In the data rows, the value 128 means zero.
Here are some points, one per row:
[ 83 190 161 139 139 132 184  91  59 143 192 174  91 143 116 105 221 106  86  76  92 100 141  85  73  99  69 108 116 110  92 131 189]
[131 114  95  94 113 203 127 113 138 147  65 125 113  82 200 109  94  91 134  81  90  87  92 132  23 155  84 138 116  75 198 138  89]
[102 169 172 122  91 114 218 102 176 111 159 122 161  96  91 156 134  53 195 131  81 146 111 121  45  73 109  63 111  82 119  78  77]
[ 44 108 133 129 182  63 135 115 201 116 149 115 138 104 117 187  78 140  87 187  94 218 120 188 196  91 224  56 115  98 103  88  66]
[226 125 118 126  88 168  92 153 114 121  99 121 142 142 102 105 134 118 184 119 160  99 135 101  93 152  91 187 131 166 150 144 162]
[ 80 194 165 152 150 140 190  90  49 149 186 177  97 141 123 111 233 108  87  76 101  93 145  93  69  99  67 117 119 100  91 132 188]
[144  70  97 128 113  89  57 178 136 121  98 121 123 159 137 120  75 214  76 168 195 141 129 157 255 175 199 167 169 185 125 167 134]
[ 84 194 157 146 145 137 184  91  55 148 185 172  87 144 125 111 228 110  88  76  94  92 145  90  69 101  72 114 116 105  96 137 187]
[ 32 127 116 146 247  71 109 101  63 159 181 125  92 159 195 115 159 202  52 101 130 147 148 135 248 119 118 104 120 131  79 141 162]
[134  65  96 125 120  91  61 181 133 130  85 112 124 157 148 113  70 203  83 159 195 140 137 159 255 170 195 174 158 184 119 161 135]
[105 173 184 125  98 113 219  92 168 107 167 131 163  93  91 173 145  53 190 151  76 139 114 120  37  73 114  46 125  66 126  82  70]
[ 44 106 136 133 186  68 141 113 193 118 152 112 142 104 116 188  73 142  81 190  93 218 122 188 197  87 227  55 116  97 100  87  67]
[ 42 105 138 130 178  60 133 115 197 114 158 117 143 104 109 193  76 133  82 190  88 218 117 176 196  89 227  47 124  99 102  86  66]
[140  63  98 129 121  94  61 176 134 130  89 112 118 161 147 116  76 207  77 165 197 137 139 155 255 171 200 172 158 185 122 158 130]
[138  69  95 128 122  92  61 180 134 128  88 111 117 161 146 112  71 215  80 162 195 138 135 161 255 172 195 179 157 187 124 159 134]
[219 130 117 128  95 174  98 152 112 123  97 127 134 145 104 110 141 116 182 118 157  93 137 102  88 154  93 185 131 158 154 145 159]
[224 129 118 122  87 170  99 153 114 123 102 125 139 136 103 102 139 112 183 115 156  96 127  99  94 154  88 180 135 163 148 145 159]
[234 121 133 109  76 151 102 150 113 113 116 135 135 134  93 112 132 111 187 122 146  99 122  86  90 156  95 165 145 164 157 155 157]
[ 41 107 137 125 182  63 139 115 196 116 154 117 139 103 112 191  72 135  80 189  91 224 120 183 196  92 230  52 117  97 106  88  66]
[100 173 175 128  94 119 210  94 175 109 160 121 162  97  93 162 140  54 188 143  82 140 120 121  38  73 112  60 113  73 127  81  73]
[224 125 114 121  86 168  99 151 116 120  98 122 143 138 101 103 135 112 181 119 159  96 133 101  91 156  88 186 131 166 151 139 161]
[ 39 106 131 131 178  71 134 112 197 119 154 110 143 103 115 185  76 138  83 182  91 221 123 183 201  86 222  60 115  98 100  84  67]
[129 112  95  96 109 212 129 117 134 146  66 123 111  78 204 109  89  95 137  83  91  92  95 131  24 161  82 138 111  79 193 134  87]
[ 95 176 171 132  99 126 213 101 175 113 154 118 160  94 100 166 141  56 190 139  86 142 125 127  39  72 108  68 111  74 124  77  72]
[ 31 128 112 150 247  80 110  96  64 163 179 128  90 162 190 109 161 207  52 103 133 145 150 135 250 119 114 104 123 132  81 145 163]
[ 30 126 121 151 251  84 108  98  64 159 179 127  90 160 200 119 162 202  48 109 129 141 151 133 246 116 119 109 115 129  84 139 165]
[ 83 189 164 140 143 134 185  93  57 148 194 171  93 140 115 105 225 107  87  77  99  94 141  85  71 101  66 114 117 107  89 127 191]
[145  65 102 121 111  81  55 178 135 125  99 121 118 159 135 116  64 205  80 163 186 143 125 151 255 177 200 163 165 189 123 164 131]
[ 43 112 140 126 181  62 139 112 198 111 154 119 141 104 108 190  77 136  84 186  89 221 114 180 197  89 230  49 123  98 106  93  68]
[144  67  92 125 112  89  59 176 139 121 101 119 119 158 137 113  69 210  79 161 194 145 128 158 255 172 197 167 164 191 125 165 132]
[ 96 175 178 134 103 125 213  98 174 118 153 116 157 100 103 171 149  58 184 140  83 138 126 127  35  70 108  68 112  66 129  70  71]
[134  67  86 139 123 100  54 183 140 129  84 109 117 164 150 108  78 210  77 160 198 136 140 165 255 172 195 189 148 186 121 157 132]
[ 38 112 136 141 192  70 140 112 193 118 146 117 137 106 122 197  85 136  80 188  96 215 123 185 192  90 226  55 116  86 105  90  64]
[102 173 175 130  94 118 216  96 177 113 159 123 166  99  92 160 140  52 195 137  81 143 117 121  45  70 110  59 117  75 125  81  74]
[ 85 190 159 140 140 134 184  96  58 147 185 173  91 141 118 101 219 103  84  75  95 101 145  89  71 100  70 117 107 110  84 127 190]
[225 123 120 123  89 165  96 153 112 120 105 124 138 140  96 101 138 112 182 117 155  94 128 102  94 155  88 185 133 163 150 149 159]
[ 36 109 128 137 182  73 131 115 200 114 149 112 144 106 117 187  76 142  84 181  94 222 127 190 196  86 224  62 109 103 101  86  67]
[106 175 177 127  96 114 223  96 169 107 169 124 162  91  90 167 142  49 192 145  78 141 114 120  38  77 112  52 124  74 134  83  72]
[141  66  94 128 121  90  60 183 136 126  96 113 119 162 147 118  74 209  79 167 193 140 132 158 255 175 199 170 160 184 122 162 131]
[ 37 130 121 146 248  73 107  97  67 158 180 130  85 160 191 120 162 200  46 107 123 145 148 131 237 124 121  96 121 127  91 144 156]
[125 117  92  98 113 213 125 115 141 142  64 119 115  82 206 106  93  94 132  76  94  81 102 133  21 158  86 141 107  81 188 131  89]
[100 168 181 128  97 113 213  97 171 114 159 122 166  90  95 165 150  48 189 140  79 141 121 124  40  70 109  64 113  72 123  77  75]
[ 51  53  91  95 209 132  65 141 163 159  60 120 107  88 255 128  36 193  56 110 117 107 101 190 114 180 195 116 122  95 162 146  81]
[ 39 115 131 137 186  76 139 112 203 118 149 113 139 105 125 190  75 139  80 189  96 213 124 187 195  87 225  65 107  97 104  85  66]
[220 132 108 130  92 173  96 153 114 127  95 123 142 140 109 105 139 115 191 111 166  96 130 101  89 153  87 192 132 168 145 146 159]
[231 123 127 123  87 162 102 152 110 117 107 127 139 137  94 108 138 107 184 124 152  96 124  96  90 158  94 173 140 158 157 147 161]
[223 127 113 125  92 164  98 151 113 120 102 126 137 141 105 104 132 112 185 118 157  93 127 101  90 154  92 188 134 165 150 146 159]
[ 79 194 166 151 151 142 188  88  48 143 185 178  92 147 128 116 232 114  83  85  97  88 152  93  67  99  67 111 114 102  98 131 190]
[226 122 118 116  79 162  98 151 120 116 102 124 142 142  91  96 129 112 189 111 155 105 123  98  94 152  89 181 136 169 151 149 163]
[145  66  94 127 115  93  55 175 133 126  97 116 123 161 143 116  74 213  80 163 193 138 137 154 255 173 197 168 160 187 126 154 134]
[227 123 120 121  85 163  95 146 115 117 105 127 140 140  97 107 131 115 182 120 150 100 130  94  95 156  93 174 139 165 154 147 160]
[144  64  90 121 108  88  59 183 138 124  93 118 125 157 138 106  68 208  82 157 194 147 129 155 255 177 197 169 157 196 120 159 131]
[ 87 188 161 141 141 135 181  88  52 143 196 176  94 138 112 109 221 109  86  85  93  93 144  83  74 105  70 101 126 104  96 132 185]
[ 79 197 157 156 148 144 186  85  51 149 188 171  91 142 125 112 234 112  83  76 102  92 150  97  63 101  69 111 116 100  96 135 192]
[ 36 125 124 144 245  75 108  98  66 157 186 129  92 163 191 120 156 204  52 108 123 147 146 132 248 121 119  98 125 130  82 144 159]
[ 90 192 164 145 143 134 189  85  50 145 194 177  89 142 115 109 229 111  83  80  94  98 141  88  70 102  72 102 125 101 100 142 185]
[227 127 118 118  86 164 103 151 114 118 106 124 133 138 103 102 129 107 190 118 153  96 127  95  91 151  93 184 133 168 154 144 158]
[230 124 114 119  82 162 101 150 114 119 104 132 138 136  95 106 135 114 193 119 153  99 124 101  94 157  90 177 145 166 156 151 156]
[227 126 123 121  84 162  95 149 114 118 104 127 140 139 100 110 137 110 180 118 152  94 132  95  96 156  93 181 135 163 153 142 160]
[218 129 114 129  89 172 101 154 113 127  92 124 141 137 106  99 141 115 190 116 164  90 134 102  93 150  89 195 135 166 146 142 163]
[134  67  94 135 126 100  59 179 131 134  86 109 119 157 156 119  81 209  78 166 200 134 142 162 255 170 191 182 147 183 121 151 133]
[233 128 116 122  83 161  98 152 116 123 103 131 141 141  95 108 134 117 187 115 156 100 129  99  95 157  91 179 141 162 157 152 159]
[224 124 121 121  92 163 100 152 107 125 100 126 141 136 102 104 137 110 188 119 156  97 129 100  91 153  89 184 131 162 144 143 160]
[ 96 177 173 136 109 126 219  96 168 110 152 121 167  92 107 167 146  51 190 140  85 133 127 126  37  73 108  69 115  72 128  73  72]
[ 80 192 159 151 147 141 188  90  54 145 184 175  94 141 121 103 227 112  86  76 103  93 148  90  71  99  68 114 116 107  90 132 190]
These points spread out most along one direction. Take the direction at right angles to it along which they spread out most. Go by this last direction. For each point below, how far along it does it lie, from 0 to 99? The average is 50, and the first point in the table lies past the average. One standard deviation of the points above along it is 16.
[121 116  86 106 122 222 123 112 137 150  53 121 117  86 211 110 101 103 127  77  99  79 106 138  23 156  86 145 106  74 190 137  92] -> 44
[145  60  90 122 113  87  57 180 138 121  96 116 123 158 139 107  64 208  81 159 197 145 129 156 255 170 197 176 157 192 123 160 135] -> 39
[229 120 119 116  84 161  98 151 112 119 104 127 140 136  95 100 129 107 189 114 157 102 121  96  97 156  91 178 135 173 149 146 161] -> 30
[217 128 113 126  89 178  95 149 116 124  96 116 139 142 107  98 137 118 187 117 166  93 132 107  94 151  88 198 127 164 145 141 161] -> 29
[221 131 110 132  91 174  96 152 113 119  93 119 140 142 108 107 141 118 183 116 161  93 135 107  93 153  88 190 129 164 153 147 160] -> 30
[225 127 119 125  91 168  97 146 114 116 101 125 139 140 105 103 134 114 183 119 157  93 127  99  89 154  91 180 135 166 156 147 160] -> 30
[ 93 175 178 141 111 127 210  91 169 119 157 121 166  98  97 173 152  62 187 146  81 132 126 131  34  70 111  60 111  66 129  75  75] -> 66
[ 41 107 133 128 182  63 135 111 198 115 155 111 140 104 113 195  77 139  80 191  88 220 120 182 196  87 229  53 117  95 106  89  65] -> 75
[101 175 177 128  97 119 223  97 170 113 161 120 161  93  98 163 142  49 197 139  79 141 118 122  38  70 112  62 113  75 122  79  77] -> 66
[128 114  87  97 113 210 131 114 138 149  57 119 113  81 212 108  93  93 138  75  99  88  97 135  25 163  88 147 112  79 186 139  90] -> 43
[131 116  90  99 114 215 126 112 139 147  59 125 118  85 205 111 101 103 134  77  96  88 102 135  26 158  86 143 121  77 193 143  90] -> 43
